Each row has a name. Each question is about the rows just above it.

Z45: [ 14.6  14.7  11.3 -18.6  -7.7]
Z616: [14.6 14.7 36.5 14.6 36.9]
Z860: [-30.0 -16.1  58.1 -15.9 -15.9]
Z711: [ 12.3 -14.3  32.9  -3.7  -6.5]
Z165: [14.6 14.7 76.9 -5.2 15.4]
Z582: [ -2.6   8.5  86.8  -5.9 -38.8]
Repeated in Z860:
[-15.9]
The value that Z616 holds more than once:
[14.6]
Whose row is [ 12.3 -14.3  32.9  -3.7  -6.5]?
Z711
Whose row is [ -2.6   8.5  86.8  -5.9 -38.8]?
Z582

Z582: [-22.5   5.8   2.7 -33.7 -20.1  14.5  24.3  14.5 -48.0   2.7   2.7  -1.6
  34.4   2.7]
Z824: [-12.6   4.0 -41.8   4.0  -4.0  -5.7 -42.3  10.8 -26.4 -31.6 -29.3 -49.5
 -31.6  27.6]
Z791: [ 18.8  51.8  51.8 -24.1  32.0 -10.8  -9.4 -26.8  34.2 -21.5  51.8 -33.6
 -45.2  -2.1]
Z30: [-22.5   5.8 -65.0  20.3 -20.1   6.3  24.3  14.5 -48.0 -13.9 -33.7  -1.6
  34.4   2.7]
Z170: [ 15.1  26.4  41.6  -0.7  12.8  13.4  34.1 -12.1  55.0   0.6  17.7  35.3
  32.7 -32.4]
Whose row is [ 15.1  26.4  41.6  -0.7  12.8  13.4  34.1 -12.1  55.0   0.6  17.7  35.3
  32.7 -32.4]?
Z170
Repeated in Z791:
[51.8]
Whose row is [-22.5   5.8 -65.0  20.3 -20.1   6.3  24.3  14.5 -48.0 -13.9 -33.7  -1.6
  34.4   2.7]?
Z30

Z165: [  0.0 -47.7  16.6   4.7  -1.1 -21.6  13.8   4.7   4.7 -20.0  31.7  33.0
 -21.4  11.9]
Z45: [ 27.1   0.2 -23.2   3.4  -3.3  -6.5   4.7  10.9  -3.3  -3.3 -23.5  17.0
  28.2 -23.5]
Z824: [-10.4   8.5  11.2  64.8   4.8 -10.4  -2.9  14.9  28.7   7.8 -31.4 -25.8
 -11.3 -50.2]
Z535: [ -8.8 -14.9 -10.0   4.2  -0.6 -17.6   1.6  -2.7 -27.0  20.2   3.7  -4.5
  -0.6 -35.0]
Z951: [ -8.8 -14.9 -10.0   4.2  -0.6   9.0   1.6  -2.7 -27.0  20.2   3.7  -4.5
  -0.6 -35.0]
Z616: [ -4.9 -26.4 -17.2 -27.0  -2.5   2.3  -8.6  -6.0 -21.0  -9.3 -36.8  13.1
  -3.0   2.0]
Z791: [-17.4   9.0  18.3  -6.2   2.6  28.1   2.4   7.0  20.7   8.8   5.0 -21.7
 -22.2  36.3]
Z711: [-13.6  14.1  47.1  23.3   1.8  -8.6  -5.0 -12.5   8.3 -52.8  52.1  -8.7
 -11.3  14.1]
Which value appears more than once in Z535?
[-0.6]
Repeated in Z165:
[4.7]
Which value appears more than once in Z711?
[14.1]
Whose row is [ -8.8 -14.9 -10.0   4.2  -0.6 -17.6   1.6  -2.7 -27.0  20.2   3.7  -4.5
  -0.6 -35.0]?
Z535
Whose row is [-13.6  14.1  47.1  23.3   1.8  -8.6  -5.0 -12.5   8.3 -52.8  52.1  -8.7
 -11.3  14.1]?
Z711
The value that Z824 holds more than once:
[-10.4]
Repeated in Z951:
[-0.6]

Z824: [  7.1   0.1 -36.2   2.7  40.5  14.1  72.9 -11.8  33.2   6.5   7.8 -44.4
  14.8  25.3   9.2  26.3  31.9   6.1  16.2  -3.1  -3.6 -13.8  12.6 -33.4
   3.7  -7.4   3.8   6.0   2.0  -7.3 -20.2  -6.9 -15.3 -55.5 -13.6 -15.3]
Z951: [-14.4  13.1   3.8   9.4 -12.8  16.7 -25.0 -28.2 -28.6  20.1  13.1  13.3
  42.2  37.8  13.5 -13.1  -1.6  29.8 -36.7 -18.2 -41.6  37.4 -29.0  13.9
   4.7  -5.4 -13.8 -11.6   1.5 -13.9 -17.7 -30.0  42.1  48.2  21.0   9.1]
Z791: [  7.1   0.1 -36.2   2.7  40.5  14.1  72.9 -11.8  33.2   6.5   7.8 -44.4
  14.8  25.3   9.2  26.3  31.9   6.1  16.2  -3.1  -3.6 -13.8  12.6 -30.5
  23.1  11.2   2.4 -14.5   3.0 -30.0 -53.3  -2.3  40.9  -2.6  17.7  13.2]
Z860: [  7.1   0.1 -36.2   2.7  40.5   2.7  72.9 -11.8  33.2   6.5   7.8 -44.4
  14.8  25.3   9.2  26.3   2.4   6.1  16.2  -3.1  -3.6 -13.8  12.6 -30.5
  23.1  11.2   2.4 -14.5   3.0 -30.0 -53.3  -2.3  40.9  54.1  17.7  13.2]
Z616: [ 19.6  17.2  39.7   1.4   9.0  10.3  16.8 -12.8  14.0 -24.4 -18.9  42.8
 -33.9 -28.5  -6.1 -15.7 -15.0  12.5  -1.0   7.4  -8.8  15.8 -28.8  24.4
  15.9  19.4  -2.7   6.5   1.7  22.4 -21.4  61.9 -56.0  16.5 -33.2 -17.5]
Z711: [-19.8  31.2  28.3 -15.8 -17.1 -21.9  20.2  -8.5 -13.0  12.4 -32.7  26.8
   3.3  31.6  12.4 -16.0 -48.2  12.4  31.2 -11.0  28.9  10.5 -28.1  12.4
   4.1  14.5 -21.4   4.4  17.1 -12.8  -6.5 -35.7 -21.7 -19.8  12.4   9.2]
Z535: [  7.9   1.1   7.9  -9.3  26.8 -10.3  -5.5  59.6 -51.1  44.4   3.3   1.0
  54.8  39.1 -18.5  31.0   9.2  19.9  18.7   5.0  -0.5  -3.3 -23.0   5.7
 -22.8  15.0  -8.9 -10.5  -7.2 -25.5  -3.1 -17.5   4.6   3.9  34.2 -32.0]
Which value appears more than once in Z824?
[-15.3]
Repeated in Z535:
[7.9]
Whose row is [ 19.6  17.2  39.7   1.4   9.0  10.3  16.8 -12.8  14.0 -24.4 -18.9  42.8
 -33.9 -28.5  -6.1 -15.7 -15.0  12.5  -1.0   7.4  -8.8  15.8 -28.8  24.4
  15.9  19.4  -2.7   6.5   1.7  22.4 -21.4  61.9 -56.0  16.5 -33.2 -17.5]?
Z616

Z824: [ -7.5   3.5   0.6  -7.5 -22.2  -7.5]
Z582: [-37.0  14.1 -27.9  14.1   9.9  14.1]
Z535: [30.0  3.8  3.8 -5.6  3.8  3.8]
Z860: [ 43.1   8.5  -1.6 -21.7 -61.7 -35.1]
Z616: [-37.0 -59.6 -27.9  32.7   9.9  60.3]
Z170: [-21.4 -21.4  -6.8   9.8 -21.4 -21.4]
Z30: [  8.6 -18.5 -17.4 -10.0  25.2   7.2]
Repeated in Z170:
[-21.4]
Which value appears more than once in Z535?
[3.8]
Repeated in Z824:
[-7.5]
The value that Z582 holds more than once:
[14.1]
Whose row is [30.0  3.8  3.8 -5.6  3.8  3.8]?
Z535

Z951: [-50.5 -50.5 -48.8  37.4 -50.5]
Z45: [32.9 29.2 20.0 20.3 60.7]
Z616: [ 9.6  2.7 -2.1 12.5 47.4]
Z824: [ 22.9  58.6  33.3 -57.3  -9.2]
Z791: [  3.0  24.7   9.8 -37.1 -13.4]
Z711: [ -5.4  -1.8  -1.4   9.8 -12.2]
Repeated in Z951:
[-50.5]
[ 9.6  2.7 -2.1 12.5 47.4] is in which row?
Z616

Z616: [  4.5 -26.3 -31.1  11.0  10.4   2.2  -2.4 -63.9]
Z951: [-12.8  46.3  13.2  -0.6   3.6   8.2  -5.6  88.4]
Z824: [ 16.3  51.3   4.0   3.3  19.8  16.0   4.1 -75.5]
Z45: [-7.0  7.9  2.1 13.3 -4.8  1.8 12.4 29.1]
Z170: [10.0 39.3  8.3 -1.5  1.1 -1.5  4.1 15.5]
Z860: [-12.8  30.5  39.4  14.9  14.9 -46.7 -13.5  14.9]
Z30: [ 28.3 -19.7 -26.8  25.1  -7.1  28.3  -1.6  -9.3]
Z582: [ 19.5 -26.3 -31.1  11.0  10.4   2.2  -2.4 -63.9]
Z711: [-12.8  46.3  13.2  -0.6   3.6   8.2  -7.8  88.4]
Z535: [ 19.5 -26.3 -31.1  -7.9  10.4   2.2  19.5 -63.9]
Repeated in Z860:
[14.9]
The value that Z535 holds more than once:
[19.5]
Repeated in Z30:
[28.3]

